500 stands for zero in the data rows.
Here are some points:
[634 566 281 560 315 043 314 692 518 482 306 579 626 000 244 878 519 473 519 532 167 270 772 768 491]
[836 804 386 384 329 309 417 868 421 463 203 716 733 219 555 727 503 538 901 522 385 064 673 768 626]
[724 786 484 385 427 457 451 540 534 465 418 636 617 323 698 609 516 494 714 513 463 219 571 607 619]
[346 248 575 535 565 466 502 312 444 604 407 367 366 471 331 619 407 482 187 446 384 722 365 351 463]
[472 471 630 492 645 820 711 330 507 485 637 424 344 894 618 284 448 556 454 491 732 765 263 301 627]
[813 999 424 288 646 878 527 596 603 535 530 698 538 817 938 080 875 459 944 719 999 545 270 406 630]
[617 671 415 342 583 589 482 529 489 508 518 575 522 561 677 409 621 590 733 616 813 527 496 441 620]
[440 253 629 524 656 693 569 374 490 632 625 485 312 721 468 292 517 633 195 403 686 729 341 384 459]
[499 572 543 458 665 747 581 356 582 613 704 508 312 836 584 236 548 606 580 515 974 816 156 393 496]
[010 000 726 774 606 404 538 289 581 686 456 231 338 450 065 660 332 491 020 283 209 812 513 369 283]
[753 607 229 401 337 206 316 760 426 304 289 569 654 172 570 786 436 493 627 508 106 036 750 759 526]
[779 999 448 428 488 659 614 644 585 475 594 704 552 636 856 276 672 431 929 559 868 571 326 550 644]
[620 750 533 337 580 748 612 512 368 510 584 597 420 862 823 169 581 500 717 576 895 476 247 482 772]
[427 469 521 601 581 720 660 520 610 571 612 476 498 676 460 417 575 501 467 489 737 812 455 299 512]
[334 278 573 628 537 348 468 290 487 422 504 380 548 348 396 742 383 550 250 472 116 463 712 456 429]
[557 535 529 519 426 313 401 556 462 409 315 580 743 265 487 635 532 495 666 553 304 197 738 664 480]
[372 300 625 496 653 572 618 326 487 505 544 460 431 625 439 485 431 561 450 324 485 589 501 415 420]
[661 560 351 490 477 366 478 500 387 270 407 610 579 327 552 572 563 537 646 591 396 185 658 585 597]
[587 477 470 459 437 282 341 336 327 449 310 646 548 192 513 583 523 444 615 549 319 133 702 618 495]
[455 441 519 522 431 514 568 524 477 416 472 323 384 549 441 565 458 502 302 509 421 473 519 456 471]
[504 540 481 465 400 431 382 391 510 418 492 496 473 404 561 589 527 495 519 590 497 350 548 525 513]
[450 367 676 435 507 628 569 337 524 522 649 407 406 630 471 414 359 603 262 341 494 684 374 355 478]
[626 642 387 463 260 269 365 605 531 428 478 627 621 098 408 785 486 444 664 601 384 214 731 737 389]
[699 721 269 518 316 183 341 714 470 411 318 626 709 146 565 725 568 378 730 582 322 081 772 778 607]
[498 283 614 701 441 333 469 335 601 506 558 362 613 437 287 763 476 511 234 470 207 529 681 494 344]
[732 710 431 512 533 515 542 634 380 518 517 666 557 522 627 411 656 510 855 559 753 438 546 602 593]
[189 039 715 715 510 372 508 075 552 602 660 378 308 514 140 604 164 558 000 301 246 778 482 323 327]
[398 369 463 566 382 226 435 645 514 601 347 412 614 224 267 753 395 553 430 522 175 364 666 651 450]
[739 534 210 498 092 000 301 778 311 220 199 596 584 000 493 886 477 390 624 512 000 000 876 923 509]
[632 557 361 468 415 289 359 676 502 462 130 684 607 221 431 681 490 553 617 471 232 165 682 692 636]
[587 685 556 363 499 597 517 523 534 617 505 521 576 483 607 471 616 548 614 577 762 537 351 478 543]
[720 585 446 432 455 499 445 540 437 432 586 540 464 436 604 432 587 627 453 584 672 540 538 528 516]
[286 335 679 424 585 778 697 394 539 512 768 318 237 876 529 274 303 550 203 415 634 838 231 215 438]
[731 806 347 309 441 575 424 745 557 548 365 699 579 410 775 448 694 538 783 685 707 403 422 603 669]
[260 316 514 495 555 621 608 523 571 566 541 446 477 619 492 491 369 530 486 405 480 632 453 485 402]
[593 601 446 551 431 225 351 457 459 482 429 617 604 169 450 663 563 463 634 590 357 284 687 594 402]
[280 314 679 613 637 706 658 390 580 628 604 353 532 692 410 331 440 481 391 434 606 802 367 373 452]
[570 626 317 497 426 459 494 702 598 454 452 659 641 314 461 555 584 386 680 553 430 433 679 582 523]
[595 653 432 282 597 850 516 438 543 550 687 603 297 925 846 027 614 587 650 618 999 705 128 329 645]
[622 756 568 442 387 638 506 631 547 487 637 478 432 606 649 359 601 516 623 654 763 524 333 403 527]
[370 450 463 542 408 291 418 439 481 468 388 438 488 364 406 695 452 398 427 458 329 400 608 516 474]
[864 999 287 160 386 669 440 948 448 448 374 795 567 464 998 319 804 500 999 890 999 230 291 719 759]
[336 443 503 495 531 681 577 478 626 637 628 530 412 773 466 312 499 455 432 422 615 728 342 366 431]
[467 406 446 503 412 332 311 573 486 495 348 451 566 207 400 774 407 487 362 469 223 310 602 654 448]
[390 341 572 568 427 495 715 553 530 501 504 452 343 481 336 422 456 446 331 401 398 589 486 382 481]
16 more points follow, each with its number after it:
[119 000 730 695 492 381 495 257 470 603 558 184 310 497 162 634 294 521 000 337 225 782 479 335 344] 0
[177 089 540 691 420 143 422 242 461 430 370 347 525 189 156 897 179 442 161 263 000 406 758 488 304] 1
[396 263 390 562 325 190 384 415 462 384 373 444 500 223 316 836 274 507 217 368 039 349 694 516 427] 2
[439 413 513 463 571 675 491 487 543 519 533 450 554 577 460 408 519 579 419 564 601 543 444 411 512] 3
[404 390 461 518 536 449 482 458 413 499 488 429 448 412 458 600 453 455 458 489 440 528 539 475 443] 4
[797 787 288 432 411 187 263 674 459 452 301 828 649 177 552 652 584 491 798 561 383 148 612 717 612] 5
[609 733 494 316 571 739 554 500 378 405 473 596 318 827 848 231 583 553 730 564 791 487 219 466 722] 6
[303 193 655 726 370 175 506 277 463 420 494 352 410 338 151 718 390 446 187 438 143 408 732 466 371] 7
[766 787 326 496 377 123 279 634 514 388 320 750 834 079 514 784 518 397 712 580 125 116 923 693 484] 8
[379 322 462 490 582 458 477 400 460 456 473 486 558 385 495 584 376 498 355 435 339 583 571 490 473] 9
[106 000 717 692 570 632 564 191 596 596 648 145 324 690 241 482 354 492 000 272 263 827 543 289 296] 10
[744 841 435 392 490 836 600 697 516 514 468 588 520 757 751 122 507 515 689 577 828 554 326 551 690] 11
[282 105 743 596 447 305 527 208 455 540 631 229 410 393 306 759 452 597 113 452 436 613 553 408 281] 12
[621 585 368 478 543 419 441 526 454 501 443 598 425 570 513 452 569 493 572 604 601 470 436 544 650] 13
[515 590 433 380 321 348 432 555 528 374 338 479 421 301 526 636 382 469 407 541 325 318 554 597 560] 14
[384 256 407 588 458 326 462 531 518 492 387 389 435 314 377 707 357 475 267 405 062 367 617 605 364] 15
Which of these numbered points is nearest to each point below, ignoring the 2 directions in which the first points spread most? Its number follows each.
[515 557 486 562 383 338 554 598 405 357 388 458 523 464 518 643 479 436 500 473 259 309 548 592 574] > 6
[665 801 382 397 487 418 453 550 521 459 344 650 745 401 635 591 535 447 869 493 500 205 576 654 583] > 1
[633 694 493 457 691 671 531 438 481 672 626 700 522 766 652 235 586 595 718 515 859 581 241 441 600] > 5
[662 616 408 461 541 335 310 484 512 481 490 685 590 322 491 665 538 616 639 548 636 496 508 595 554] > 5
[526 439 430 528 458 343 311 483 547 377 449 552 621 285 518 639 448 591 416 502 173 301 692 640 443] > 9
[414 423 685 613 584 682 658 304 513 466 676 421 344 896 536 321 503 537 377 486 655 700 332 315 589] > 7
[923 873 121 302 371 374 268 999 406 419 216 746 731 132 687 501 684 417 965 663 450 000 684 931 548] > 15
[608 541 278 449 300 336 243 708 577 374 316 537 723 188 535 699 508 443 548 479 148 085 838 765 356] > 10
[143 000 702 619 590 548 476 326 446 591 559 287 521 555 236 534 378 579 095 426 349 661 513 370 325] > 3
[487 458 555 507 561 473 522 412 532 490 512 560 599 434 474 462 380 465 634 401 442 381 514 447 492] > 1
[420 301 609 635 575 481 502 329 550 534 632 487 545 556 388 544 419 515 183 396 262 685 650 353 335] > 8
[298 177 673 661 780 537 547 301 491 687 636 421 429 621 291 488 410 579 220 271 376 723 365 344 424] > 5
[480 507 409 490 334 395 401 659 328 441 421 417 406 305 558 520 572 538 418 633 457 396 474 543 570] > 0
[757 975 272 551 341 173 251 827 675 495 265 733 804 108 495 721 673 319 887 593 192 111 752 786 465] > 8
[450 391 483 468 316 363 411 471 371 431 329 539 567 235 518 708 301 497 319 442 193 171 639 574 452] > 2
[466 418 717 389 813 906 637 410 513 633 748 518 432 955 678 081 569 612 560 490 999 975 216 225 508] > 9
[717 659 465 345 582 651 393 668 514 458 428 672 701 507 748 399 644 596 833 633 831 415 514 595 603] > 3
[504 519 582 469 434 498 458 487 466 511 482 487 375 488 457 476 449 523 407 556 549 516 450 513 495] > 0
[671 830 430 327 503 655 396 624 572 482 507 706 538 548 683 297 652 590 865 742 870 380 393 614 704] > 3
[611 627 399 451 380 617 545 633 472 458 393 571 553 532 542 433 424 459 533 533 483 477 510 550 563] > 11
[914 999 225 372 502 417 387 753 506 438 415 945 591 359 746 420 774 565 999 727 790 143 398 698 721] > 5
[677 707 379 305 461 421 513 661 518 339 333 619 719 294 641 679 493 525 777 408 363 093 573 680 540] > 1
[850 894 352 394 445 374 474 550 520 448 473 765 612 423 702 530 580 516 774 582 515 330 630 549 630] > 8
[697 671 290 330 571 516 518 699 549 487 352 642 595 482 648 511 554 607 687 507 555 509 377 557 614] > 9
[599 626 436 350 639 746 470 502 574 479 565 640 539 719 794 304 576 586 589 580 702 495 388 453 580] > 9
[841 999 366 292 613 897 634 768 526 522 580 745 564 850 911 112 854 607 999 743 999 601 231 456 770] > 3
[680 845 324 218 500 760 495 637 640 464 501 646 581 626 822 305 576 483 692 590 687 320 408 660 416] > 15
[132 040 589 616 461 321 453 158 518 523 478 335 526 233 169 796 177 459 079 283 037 529 689 415 347] > 1
[730 709 362 410 515 439 460 541 437 479 378 681 418 557 657 405 684 511 696 659 695 486 331 544 710] > 13
[081 013 640 731 485 337 473 224 496 496 607 203 382 355 170 648 257 385 000 320 000 543 746 395 169] > 10
[071 000 688 707 714 616 740 037 422 470 688 271 366 725 339 415 282 555 129 267 424 823 434 268 416] > 1
[476 507 538 300 471 715 560 596 439 653 579 443 300 721 560 385 571 497 443 570 853 795 191 421 597] > 0
[325 264 560 552 490 507 485 389 516 546 593 371 314 568 322 485 422 533 183 407 392 776 441 357 452] > 0
[104 000 654 721 420 296 456 071 391 469 522 205 261 389 221 705 225 415 000 312 058 573 589 422 353] > 6
[251 284 606 508 848 885 813 165 417 556 785 475 372 999 570 134 456 592 424 423 885 923 231 180 591] > 9
[733 971 335 410 292 374 461 671 502 367 435 720 614 253 620 497 623 421 849 633 528 002 697 715 591] > 7
[297 056 586 586 464 383 496 305 498 518 530 335 380 451 185 723 267 538 068 366 125 633 578 402 410] > 2
[817 768 318 434 410 298 413 739 369 332 282 696 738 273 624 658 614 537 792 539 383 158 642 756 639] > 9
[734 742 553 426 710 671 491 479 548 617 642 727 541 597 706 339 683 636 802 634 939 707 311 496 644] > 5
[595 652 517 399 533 523 483 553 560 572 412 557 610 399 569 542 581 530 603 616 636 474 482 540 517] > 3
[641 722 527 335 570 875 581 635 472 557 627 540 372 937 742 137 558 583 706 662 999 785 139 338 719] > 0
[426 493 475 546 471 492 405 563 413 460 431 440 333 522 492 544 560 442 373 585 516 591 429 506 546] > 0
[488 590 605 516 498 591 642 473 447 369 567 466 506 582 556 400 561 505 530 641 678 516 467 415 513] > 7
[560 532 382 434 233 273 391 612 486 399 327 535 466 170 488 810 418 443 360 518 133 167 665 674 450] > 14
[707 901 340 242 424 579 499 824 602 544 442 758 629 454 659 442 652 570 974 657 772 348 456 678 647] > 3
[413 364 599 657 472 355 498 214 590 514 622 396 353 520 346 524 473 424 160 564 257 559 441 390 346] > 7
[375 406 653 501 535 528 619 359 571 517 491 412 592 557 457 555 404 503 402 319 328 445 477 485 408] > 1
[498 576 243 470 234 189 430 865 571 501 255 570 751 039 313 800 381 437 563 548 112 318 821 794 547] > 11
[439 295 531 571 391 331 387 384 477 439 456 494 523 226 330 726 331 517 254 452 286 465 696 562 462] > 9
[414 255 596 765 371 272 509 288 460 469 642 308 287 529 203 567 317 422 189 385 149 562 529 406 412] > 7
[108 000 690 807 610 443 493 219 489 622 574 266 578 443 096 711 371 469 097 388 168 724 687 352 296] > 3
[704 683 419 478 457 421 461 626 520 408 484 629 639 446 626 607 542 531 742 485 515 330 574 624 469] > 1
[572 497 317 547 465 394 502 722 425 473 411 545 486 406 449 591 569 449 550 484 342 384 522 620 525] > 15
[249 037 510 750 519 207 423 294 393 448 446 335 495 254 121 896 353 409 096 292 000 470 702 510 281] > 4
[525 663 531 456 467 627 612 493 515 478 636 594 481 602 586 282 559 492 689 551 799 468 475 469 546] > 7
[681 667 385 388 545 520 517 501 387 494 441 630 479 485 622 388 584 520 744 552 783 463 411 597 733] > 13
[817 907 322 253 474 568 421 528 416 407 366 691 509 484 920 355 594 539 889 692 831 199 445 615 759] > 1
[135 000 621 831 313 172 480 371 411 489 484 133 433 264 013 944 348 480 000 290 000 580 796 387 349] > 0
[559 671 473 335 386 600 516 678 527 486 539 503 441 627 682 345 515 501 692 552 685 379 300 606 581] > 15
[542 404 453 473 685 549 664 444 518 686 593 624 519 572 411 397 478 546 589 385 719 781 442 459 537] > 5
[469 373 457 477 414 500 318 559 543 406 437 391 607 398 444 571 442 510 403 473 212 347 700 587 369] > 10
[910 925 241 354 305 135 281 811 467 315 138 721 692 181 713 798 599 503 815 725 299 000 688 824 703] > 2
[556 677 637 526 526 436 457 468 593 502 480 505 643 571 602 507 570 430 658 535 423 282 597 480 439] > 8
[682 763 341 472 470 576 582 759 448 383 370 586 495 575 630 309 608 388 805 500 569 368 528 567 635] > 11
